A single turn carries every row of the set below to another of its rows. Some are shown first; where does it send the rows asked next?
J805: [ -1.0 -25.9   2.1 -13.9 -15.5  -3.4  10.6   5.7  26.2  23.2   2.8  15.4
   5.9 -11.2  -4.6  -7.4]
J693: [ -8.6 -23.9   8.4 -15.0  -9.2  -0.7  15.7   7.6  22.0  20.1  -7.2  17.5
  13.4  -7.4  -8.0  -9.3]
J968: [  5.8   7.4   3.4  -0.9  31.3  -5.9  -9.9   2.9  14.7 -17.2  35.8   5.3
   6.5  -0.2 -14.5 -19.0]
J694: [ -6.9  -7.2  -0.1   7.2   3.5  24.1   1.7   7.8  37.1 -17.6  -1.4  -3.7
 -19.2   0.2   5.5 -36.6]
J251: [-13.5  -6.0  -7.4  17.7  22.5  -3.9   6.3   6.1  23.7 -11.9  31.1   3.1
  -3.5 -25.8  -7.5 -32.7]
J445: [-22.9 -10.9  -7.1  -9.7  27.3 -23.6 -10.4   4.7  13.2  12.3  27.8  13.1
   3.7 -13.7 -11.6 -23.6]
J161: [ -1.2  -5.4   3.1  10.1 -19.1  12.0   0.6  22.9  28.0  -5.9  -1.5   3.7
  -9.6  -0.3  17.8 -36.4]
J304: [ 16.1  17.7 -10.8  -0.5  36.4   1.1 -11.5   8.7  20.4  -7.4  25.3  12.8
   4.2  -0.3  -8.6 -20.9]
J653: [ -2.9  10.8  -2.9 -23.7   4.7 -13.3  10.8  16.4   3.3  -6.2 -11.7  23.5
   3.5  22.5  -0.8 -19.3]
J36: [-10.2  -7.0   3.5   6.1  -3.0  23.0   6.9   8.6  24.2 -10.7  -7.8   5.6
   0.8  -2.8  26.6 -25.6]
J385: [-10.4 -14.2  -1.8 -12.8 -11.8   5.5  17.6  10.1  22.5  24.0   2.5  19.7
   1.3 -11.0  -5.5   2.4]
J395: [  4.3   3.4  -7.6 -16.9   8.6 -11.7  -7.4  16.6   7.6  -4.7   3.3  30.5
  -2.0  32.6  -8.9 -33.8]
J404: [ -9.7 -27.6   1.1 -19.1   0.6  -1.8   8.2   0.7  28.5  22.9   7.8  23.8
  -4.3  -8.6 -15.8  -6.4]
J516: [-14.5   1.2 -18.5  15.3  19.5   0.4  12.2  10.1  22.7  -1.7  31.9   4.1
   2.2 -21.5 -11.0 -38.5]
J977: [ -1.8  -2.1 -11.4  10.0  24.7  -9.2  13.2  -3.4  20.4 -11.8  32.9   4.9
  -5.9 -17.5  -6.4 -35.2]
J150: [ -7.9 -22.5  10.7 -16.2 -14.2  -0.2  14.2  23.4  24.4  18.0  -2.1  15.9
   4.9  -9.9  -3.8  -6.3]
J809: [ -1.2  13.4  -9.5 -13.7  -2.1 -11.9   3.1  23.7   0.8   1.7  -5.0  27.8
   0.6  25.3   1.9 -21.0]
J819: [ -0.2  11.3  -6.7  -5.2  32.2  -3.2 -20.6  15.2  14.6  -9.9  31.4   4.4
   8.2   5.9  -8.3 -29.4]
J303: [  2.8   0.5  -8.7 -12.2   4.5  -2.8   7.9  20.1   0.8  -5.0  -0.8  31.9
  11.6  28.3  15.3 -29.2]
J895: [-21.3  -8.7   3.0   0.4  24.3 -25.0  -4.8  -7.9   5.9  -2.4  29.1   9.4
   1.0 -13.5 -16.1 -23.4]
J756: [-12.4 -16.8  -4.1 -13.4 -20.6   9.0  18.3   1.5  17.9  15.6   5.8  15.6
   4.4  -5.6  -9.6  -6.5]
J927: [  2.8  -4.9   5.2   6.9  -6.2  13.6   1.9  14.8  31.6 -14.3 -12.0  -7.7
  -5.9   0.1  14.0 -34.9]
J453: [ 14.0  11.5  -1.2 -12.8  -0.5 -12.2  -2.3  18.8  10.7   0.7 -11.6  27.3
   9.8  24.4   3.4 -28.5]
J540: [ -1.7  -4.4   1.4  11.0 -13.4  20.8   8.4   9.4  29.6  -6.3  -6.7   2.4
  -1.4  -1.0  10.4 -38.9]
J696: [ 14.5   7.3   2.3 -14.4  -2.8 -17.2  -0.5  31.6  14.4   1.0  -8.1  29.0
   2.5  18.4   7.9 -23.1]
J401: [-24.2  -7.6   6.9  -6.6  29.4 -11.7 -11.6   4.5   4.4   6.1  15.0   6.7
   8.9 -10.1 -23.4 -14.6]
J258: [-18.8  -6.9   2.1  -1.3  26.4 -24.2  -8.5   6.3  11.1   2.3  30.1  15.6
   8.4 -15.4 -19.8 -14.1]
J200: [ -9.2   9.0   1.6   9.8  -9.7  21.9   1.8  17.1  27.9 -11.7  -7.6  -1.0
 -11.6   1.7  13.6 -26.4]
J596: [  6.0  14.0  -8.0   6.3  30.4  -9.0 -11.6  14.1  14.6 -17.7  34.4  11.7
   5.2  -1.5  -8.7 -25.3]
J498: [-26.0  -3.6   0.5  -5.1  30.3 -21.0  -8.3   6.9  14.3   5.9  18.2  11.5
   8.7 -18.7 -15.7 -19.7]
J44: [  5.2  19.6  -6.9   3.6  27.7  -2.1 -18.6  10.0  20.2  -5.1  30.5  13.2
   9.7  -4.2  -8.1 -25.3]
J274: [-13.9 -22.4  -6.6 -22.5 -12.3   1.4  11.4   6.8  28.3  15.4   6.9  14.9
  -0.6 -14.5  -6.1  -4.6]
J626: [ -7.8 -20.5  -0.8 -15.5  -7.0   5.5  10.1   4.7  19.2  20.3   4.2  28.8
  13.5  -6.2   8.4  -1.2]
J228: [ -7.7  -4.7 -17.9   6.6  28.7   3.0   7.5   6.4  31.8  -5.3  33.4  -2.0
  -4.8 -21.1  -2.9 -33.8]
J994: [ -1.6  11.7  -0.9   4.0 -11.1  16.6  -3.1  -0.6  27.4 -12.9  -9.5   5.6
  -9.6   0.6  17.9 -26.6]
J26: [ -0.2   7.7 -14.7 -26.6   1.2 -17.4  -2.4  23.2   5.6  -5.5  -1.2  23.6
   1.8  23.7  -2.5 -25.6]
J170: [ -5.2   2.6  -7.2  -2.6  -8.3  17.1  -2.7  13.0  31.6 -19.3  -3.2  -4.5
 -10.8  -0.6  15.9 -34.1]
J510: [-12.7  -5.9 -20.3  20.0  14.9  -3.2   9.1  -0.4  18.6   1.0  25.3   4.8
  -8.6 -21.0  -7.7 -42.3]
J904: [ 10.0   1.6  -5.1 -16.9  -2.6 -18.0   4.6  24.0   2.3  -2.4  -3.0  21.3
   9.8  27.1  -3.4 -28.5]

J36 moves to J303
J26 moves to J274
Now these:
J540 moves to J453
J510 moves to J304
J200 moves to J809
J927 moves to J904
J653 moves to J756
J150 moves to J161
J977 moves to J968
J819 moves to J445
J395 moves to J404
J498 moves to J516
J258 moves to J251

